(in the rows, 128 means zero)
The rows of T fall into 4 groups, which share some directions, and each row is roughly a mix of its group's hidden directions.
T, 132 rows:
[[122 106 156  81 154 141 109  89 122 125]
 [137 107 111 141 119 165 152 169 143 164]
 [ 75 104 136 106 130 138  88 131 141 148]
 [138 168 106 113 120  97 131 140  91  92]
 [127  91 112 144 143 124 158 104 130 179]
 [134 122 144 103 153 150 106 181 101 118]
 [137  98 127 131 117  93 130 145  69 115]
 [124 153 171 157 104  90 129 140 154 132]
 [145 108 130  99 153 163  97 114 115  88]
 [127 150 121 111 119  74 113 165 133 100]
 [148 138  95 135  70 116 158 137 128 120]
 [139 148  95 150 167 100 134 120 144 166]
 [110 141 140 107 123 122  91 186 123 111]
 [167 126 102 167 100 108 144 130  98 116]
 [155 142 166 109 117 156 149 160 115 158]
 [ 80 141  88  98 125 137 102 107 125 126]
 [133 138  97  87 122 146  97 109 103 161]
 [127 123 107 120 132 183 147 167 141 152]
 [134 123 116 154 150 146 114  73 117  94]
 [129 106 106 118 145 120 145  65 150 125]
 [ 72 123 125 139 115 160 125 168 121 116]
 [173 107 109 149 130 124 117 166  96 110]
 [179 132 135 134 129  86 105 112  99 118]
 [ 79 122 157 110 163 137 121 115 103 108]
 [138 120 141  92 139 181 157 110 119 149]
 [ 94 108 133 106 133 107 161 110  84 111]
 [125 147 110 183 125 155 118 159 109 146]
 [135 112 128 141 179 134 109 160 163 105]
 [104  80 136  98 134 138 151  87 132 131]
 [133 176 123 136 152 176 132 126 154 143]
 [114 141 122  87 165 123  94 154 158 136]
 [100  80 166 132 133 122 145 141 131  94]
 [ 97 100  95 143 131 126  96 110 113  89]
 [ 90 132 121 136 137  96 105 157 173 139]
 [163 116 157 145 134 142 167 116 170 128]
 [ 80 137  93 122 108 105  95 114 110 129]
 [ 98 152 100  95 139  85 144 117 141 108]
 [133 144 137 174 152 123 101  96 162 140]
 [132 162 145  91 132 111 105 108 121  82]
 [122 142 121 189 140 111  95 109 128 145]
 [ 98 134 154  92 130 170 141 103 125 156]
 [151 110 106 102 153  85 141 133 123 167]
 [138 177 145 177 129 127 134 150 149 137]
 [126  95 147 150 171 116 162 105 152 121]
 [119 118 152 134 180 166 130 134 124 164]
 [167 154 137 128 136 138  81 135 167 130]
 [158 113 156  98 149 169 151 101 126 129]
 [166 114 147 142 104 141 163  99  95 139]
 [128 170 121 111 124 122  97 141 135  74]
 [171 119 126 100  80 135 145 133 156 121]
 [137 106 129  69 115 151 153 145 118 151]
 [113 105 163 121 160 112 114 100  86 114]
 [110 153 113 125 111  99 107  93  90 101]
 [187 127 152 131 153 127 140 134 109  96]
 [146 176 124 106  99 108 142 101 156 140]
 [104  79 146 139 120 135 125 170 102 142]
 [147 164 157 177 145 142 109 137 116 110]
 [116 144 121  93 122 168 137  95  86 129]
 [131 136  84 155 184 135 114 126 123 122]
 [107 108 128 146 135 114  81 148 168 102]
 [172 150 136 142 121  96 104  96 106 109]
 [150 104 141 107 126 132 102 137 189 139]
 [127 128 115  77  86 129 145 145 125 162]
 [122 165 123 114  87 121 109 112  93 159]
 [112 121 107 147 126  96 126 161  74 118]
 [127  62 140 121 142 107 124 134 144 155]
 [107 131 125  77 136 133 146 153 174 123]
 [140  82 153 120 136 146 163  98 128 155]
 [106 138 173 149 120 139 160 170 139 119]
 [124 123  76 145 179 141 114 131 113 123]
 [124 124  78 141 164 131 115  87 128 108]
 [152 147 133 115 109 154  93 167 161 114]
 [132  98  90  84 107 120 107 102 125 108]
 [135 174 110  99 158  91 136 136 105 121]
 [ 95 109  90 117 106  91 131 148 138 158]
 [154 158 113 155  89 137 171 118 119 137]
 [146 154 159 154  99 132 141 146 116 174]
 [113 132  93 150 125 111  90 145 153  88]
 [112 126  75 149 162 122 104 107 127 104]
 [107 113  83 138 134  96 139 138 140 173]
 [ 92 135 149 120  98 172 132  95 111 138]
 [126  86 150 133 149 119  89 158 159 125]
 [105 146  95 141  87 122  97 152 100 127]
 [120 115  98 118  80 112 156 164 117 114]
 [ 87  91 162 111 151 125 109 122 154 119]
 [146 155 112 110 147 142 110 188 132 127]
 [130 129 167 114 119 130 119 103 141  69]
 [149 142 132 164 136 136 102 163  81 132]
 [120  82 130 157  89 125 128 105 144 158]
 [122 112 184 103 114 116 140 166 144 123]
 [138 139 107 115 143 150 172 100 164 155]
 [ 94 153 124 104 103 148 167 113 115  96]
 [136 132 136 176 155 129 101  94 160 136]
 [150 138 111 158 141  73  93 124 124 134]
 [179 127 132 130 132 113 135 105  85  98]
 [107 136 137  94  95 115 146 177 126 105]
 [111 125 118 119 105 182 157 117 131 164]
 [153 122 153  91 117 134 140 126  80  97]
 [103 152 133  93 141 155 108 124 159 166]
 [166 156  86 129 129 107 151 150 148 110]
 [150 107 144 152 140 150 157  89 119 166]
 [118  98  97 162 151 153 112 109  92 126]
 [152 143 118 156 111  80 161 121 101 115]
 [ 95 117 137 164 113 176 131 123 154 149]
 [165 123 168 147 146 137 141 175 133 122]
 [141 173 112  95 111 141 159 140 109  99]
 [ 98  84 106 140 103 126  88 112 145 131]
 [142 140 151 118 102 131 136  66 141 106]
 [134 101 126 135 119 161  93 163  90 110]
 [ 75 142 108 135 139 162 157 148 138 141]
 [126 129 127 156 140 105 120 171 181 121]
 [152 143 109 161  98  87 110 104 125 106]
 [115 141 117 137  96  91 138 154 140 177]
 [115 141 155 148  97  99 125 170 121  95]
 [108  84 146 108  86 122 139  94 130 125]
 [139 104 104 121 130 121  65 131 122  99]
 [137 138 133 102 152  87 124 113  82 101]
 [181 105 174 136 146 128 138 123 125 110]
 [ 70 110 122 137 118 154 166 133 120 136]
 [101 103 108  97 116 126 169 141 164 141]
 [145 124 150 124 109 154 166 114  88 162]
 [111 137  88 140  85 111 112  87 121 130]
 [107 110 140 126 142 137 113  77 174 139]
 [ 95 163  98 110 109 123 126  90  98 126]
 [139 164 169 145  81 113 135 125 137 145]
 [ 99 149 102  98 132 135  96 103 100  98]
 [147  85 106 134 156 158  91 115 111 121]
 [171 124 103 159 175 128 130 120 109 139]
 [108 120 132 112  90  77 116  99 126 107]
 [160 168 139 109 160 135  94 119 155 123]
 [165 116 108 161 152  87 142 113 112 110]
 [137 190 124 138 107 112 112 153 114 146]]
In each list below, one row fits none of the groups, and each other row fits one group, some only roughly. Which row is it?
- k953: [151 116 173 129 141 111 100 112 103  92]
- k597: [143  95 115 156  88 136 153 121 102 158]
- k183: [134  96 138 143 136  83  83 140 126 104]
- k665: [125 154  82 128 156 109 110  98 143  99]
- k651: [162 133 114 164 136 171 154 115 116 153]
- k158: [110 113 131 120 188 169 115 131 133 135]
- k984: [122 121 130 157 155 143  97 104 115  77]
- k404: [104 144 103 138 119  89 105 101 150  92]
- k233: [110 107 145 132  81 131 116  83 120 101]
- k746: [127 174 152 134 120 149 151 174 126 145]
 => k158
- k629: [115 125 134 110 103 166 159  81 129 149]
- k256: [150 167 117 151  91 139 126 113 100 160]
- k56: [102 146 134  95  97 140 148 126 179 128]
- k747: [ 99 168 169 141  92 130 127 138 144 144]
- k305: [104 116 143 177 138 107 107 167 124 110]
- k801: [135 140 139 155 111 184 150  97 123 144]
- k901: [166  90 117 102 134 137 157 113 119 164]
- k409: [165 149 134 111 104 147 132  94  91 153]
- k709: [ 91 162 106 138 130 156 108 154 154 104]
- k647: [133 160 142 164 110 161 138 132  95 160]
- k587: [142 138 164 158 129  96 143 174 139 142]
- k441: [125 135 112 139 149 126  93 185 101 119]
- k555: [123 112 127 118 109 106 158 133  68 106]
- k105: [131 167  75 114 138 124 123 122 113  92]
- k961: [126 104 151 140 192 133 150 135 139 143]
 => k409
- k407: [133 144  92 149 153 166 101 111 148 101]
- k829: [191 125 107 133 117  99 112 149 138 138]
- k7: [133 148 137 108 167  99 101 165 118 100]
- k204: [138 151 127 157  84  92 162 111 125 118]
- k132: [144 137 158 118 129 116  83  89 133  95]
- k292: [181 119 155 146 131  95 145 105 110 119]
- k955: [139 109 173  97 136 121 168 144 148 148]
- k781: [113 157 152 150 159 138 100 135 157 165]
- k462: [117 123 155 139 109 137 182  88 128 145]
- k142: [137 160 131  79  80 123 131 144 136 130]
- k365: [ 87 107 144  80 134 125 135 104 156 138]
 => k407
- k786: [126 139 141 113 157 187 154 146 114 142]
- k191: [126 168 116 161 101  90 161 126 128 137]
- k176: [114 162  84 145  93 132 100 137 137 150]
- k62: [114 107 130  97 135 133  82  98  97 105]
- k774: [125 140  97 118 151 148 152 143 181 150]
- k423: [ 99  91 184 142 121 134 131 133 104 123]
- k211: [174 151 121 152 136  92 145 125 131  92]
- k229: [122 124 104 150  76 101 165 117 117 121]
- k604: [153 134 111 111 120  65 113 121 137 104]
- k30: [158 114 116 117 103  81 127 157  99 109]
- k881: [145 128 160 110 173 119  82 120 144 128]
 => k176
- k925: [103 123  89 155 132 136 100 160 123  90]
- k272: [140 117 152  85 125  97 130 109 104  88]
- k408: [139 102 140  70 112 117 141 141 104 102]
- k673: [131 110 120 118 106  81 144 141  85 101]
- k472: [112 147 145  93 181 143 113 143 109 113]
- k117: [118 132 134 111 100 144 179  88 152 128]
- k823: [152 161 145 112  94 160 131 154 100 148]
- k291: [134 112 184 154 114 112 152 110 148 148]
- k972: [142 154 119 115 132 171 172  95 144 125]
- k803: [146 129  83  86 160 138 148 143 116 143]
 => k925
- k989: [ 95 113 103 117 153 126 155 172 100 130]
- k18: [121 112 127 146  88 158 108 169 159 131]
- k331: [128 140 170 157 124 119 160 149 166 151]
- k90: [ 81 159  94 137 117  98 116 134 153 120]
- k974: [153 159 178 131 123 135 138 170 126 143]
- k422: [138 128 127 155 147 131  86 138 173 162]
- k363: [129 127  98 129 111 158 167 152 111 170]
- k190: [ 82  94 121 147  82 133 132 133 145 127]
- k939: [141 133 103 120 110 181 171 134 147 129]
- k39: [136 177 168 145 113 156 126 116 119 152]
- k634: [177 135  98 114 108  96 148 150 145 139]
 => k39
- k952: [101 131 176 170 125 128 124 123 165 123]
- k626: [101 166 137 119 114 140 166 106 139 167]
- k581: [173 119 143 134 115 176 133 140 146 158]
- k334: [134 114 176  95 100 117 157 114 153 133]
- k301: [112 137  75 125 113 141  94 137  90 123]
- k453: [112 111 125  80 151 167 107 113 144 146]
- k57: [150  62 114 128 126 150 120 116 145 141]
- k610: [150 120 176 115  80 126 125 153 134 112]
- k535: [133 117 115 107 175 171 126 118 120 164]
- k523: [162  94 132 126 138 108 105  96  98  97]
 => k610
- k719: [123 170  97 129 110 156 168 134 151 141]
- k106: [114 124 117  92 120  91 150 130  90  93]
- k625: [117 107 162 167 111 104 100 125 123  91]
- k373: [129 122  90 143 157 139  93 100 113 164]
- k316: [150 155 157 108 156 128 141 176 147 134]
- k562: [121 123 127  98 129 150 113 134  63 145]
- k596: [110 144 134 108  90 168 147 130 168 113]
- k606: [132 125 111 157 111 152 117  72  98 122]
- k226: [110 136 105  82 143 117 121 118 180 131]
- k766: [174 130 110 139 129  81 137 106 101 140]
- k721: [140 131  84 100 127 159 124  84 111 114]
- k370: [126 156 120  97 169 156 143 140 164 111]
- k874: [165 120 140 138  95  97 109 111  95  99]
 => k373
- k323: [176 100 147 119 163 119 110 146 119 102]
- k822: [165 119 100 141 140 148 149 110  87 155]
- k591: [127 165 161 115  82 106 125 126 150 107]
- k802: [ 81 112 113 145 122 158 144 157 153 151]
- k259: [129 174 119 106 115 158 115 167 151 142]
- k783: [ 75 138 141 119 142 147 157 121 138 166]
- k729: [102 134 146 104 129 177 122 168 136 107]
- k909: [104 100 157 127 154 141 127 180 142 111]
- k348: [ 74 123 131 150 146 155 135 105 155 147]
- k215: [152 134  92 115 109 111  99 150  88 104]
 => k783
- k975: [135 150  97 155 123 117 159 170 160 140]
- k122: [ 98 131 127 184 138 115 131 139 169 123]
- k286: [162 154 147 129 133 172 170 127 116 114]
- k867: [ 87 120 103 162 109  94 146 105 111 135]
- k804: [110 125 136  97 126 118 108  69 101 118]
- k895: [ 96 118 136 118 148 175 127 175 123 137]
- k479: [158 110 132 122 111  88 135  90  89 116]
- k684: [140 122 169  75 143 158 120 126 129 108]
- k8: [153 119  78 120 145 154 129 165 147 112]
- k147: [158 101 161 112 152 114 102 108 110  94]
- k388: [143 100 106 120 171 125 147 114 175 120]
 => k122
- k834: [123 107 155 125 145 156 107 136 109  72]
- k71: [145 129 163 149 138 178  94 124 107 131]
- k346: [138  99 119 152 134 109  76  96 119 107]
- k969: [121 121 110 141 155 150 129  74 154  99]
- k46: [103  93 125 155 142 122  96 132 116  81]
- k776: [133 158 161 157 127  87 130 133 168 121]
- k486: [101 142 134 122 145 177 120 140 175 140]
- k918: [148 168  82 105 158 145 127 142 127 141]
- k295: [114 146  91 151 102 130  93 101 105 103]
- k260: [106  89 128 175 136 129 125 151 104 156]
 => k969
- k368: [157 111 106 131 141 154 153  88 102 157]
- k996: [ 85 133 101 128 125 152 116 166 149 160]
- k321: [115 127 123 106 123  89  90 119 164  94]
- k121: [147 155 172 166 118 115 140  99 150 134]
- k644: [126 134 126 128 170 136 119 114 191 138]
- k917: [102 119  97  88 143 154  87 127 138 114]
- k836: [ 92 135 104 108  96  94 130 138 149  94]
- k307: [ 99 155  85 147 112 112 129 171 131 139]
- k476: [167 146 100 149 139  98 110 162 107 141]
- k892: [143 153 137  83 116 120 129 134 105  78]
- k755: [150 183 115 125 121 135 149  90 118 107]
- k449: [114 140  99 108  78 128 145 167 133 146]
- k675: [118 133 156 122 141 151 148 150  76 160]
 => k449
- k504: [141 109 102 165  83 107 150 116 140 149]
- k497: [168 155 108 171 135 130 118 147  95 136]
- k456: [110 108 166 151 136  75 141 121 120 110]
- k715: [101 117  73 160 138 104 116 109 129 143]
- k633: [123 140 100  99 154 102 125 111 167  94]
- k172: [154 128 167  79 128 160 134 122 125 105]
- k640: [131  96 116 154 129 121 154 110  82  93]
- k366: [123 127 162 129 132 147  71 144 108 101]
- k230: [ 90  88 145  86 124 128  96 120 131 121]
- k464: [151 139 146  73 171 124 127 116 125 114]
- k224: [ 99 122 185 102 141 123  97 119 115 134]
- k782: [147 134 164 110  97 120 161 107 151 161]
- k515: [126 143  73 147 112 140 135 173 136 125]
 => k640
- k695: [ 90 122 153 127 122 166  85 122 111 106]
- k986: [118 153  63 121 145 110 114 147 133 135]
- k19: [159  92 154 132 138 146  91 134 101 101]
- k654: [111  93 161  93 133 154 113 127 111 163]
- k922: [108 146 120 115 125 169 108 156 152 170]
- k663: [119  96 147 122  76 123 142 140 106 162]
- k727: [ 88 146 109 149 118 108 113 118 176 108]
- k552: [132 133 127 157 113  92 178 116 149 100]
- k98: [ 89 116 105 108 147 123 115 140 165 168]
- k816: [124 158 145 161  72 113 107 117 124 126]
- k761: [ 99 120 155 112 135 152 156  74 133 128]
- k372: [119 135 159  89  89 117 132 173 129 125]
- k716: [118 104 156 130 100 141 112  92 114  83]
- k53: [150  88 162 105 150 144 102 118 106 108]
 => k922
- k841: [121 152 127  95 124 151 168  83 141 116]
- k897: [108 151  89 137 108 145 160  92 153 136]
- k765: [109  75 147 136 167 112 137 146 147 122]
- k852: [155 149 116 157 132  97  97 110 169 137]
- k177: [154 132 132 142 172 146 150  79 141 127]
- k927: [141 172 108 153  94 138 127 122 107 165]
- k600: [151 138 155  76 149 164 128 142 141 123]
- k185: [113 145 109  84 169 133  96 140 120 107]
- k828: [ 97 154 137 145 162 125  92  93 150 128]
- k533: [155 158 151 153 152 119 115 118 165 160]
- k578: [142  93 112  91 145 176 136 107 131 133]
 => k533
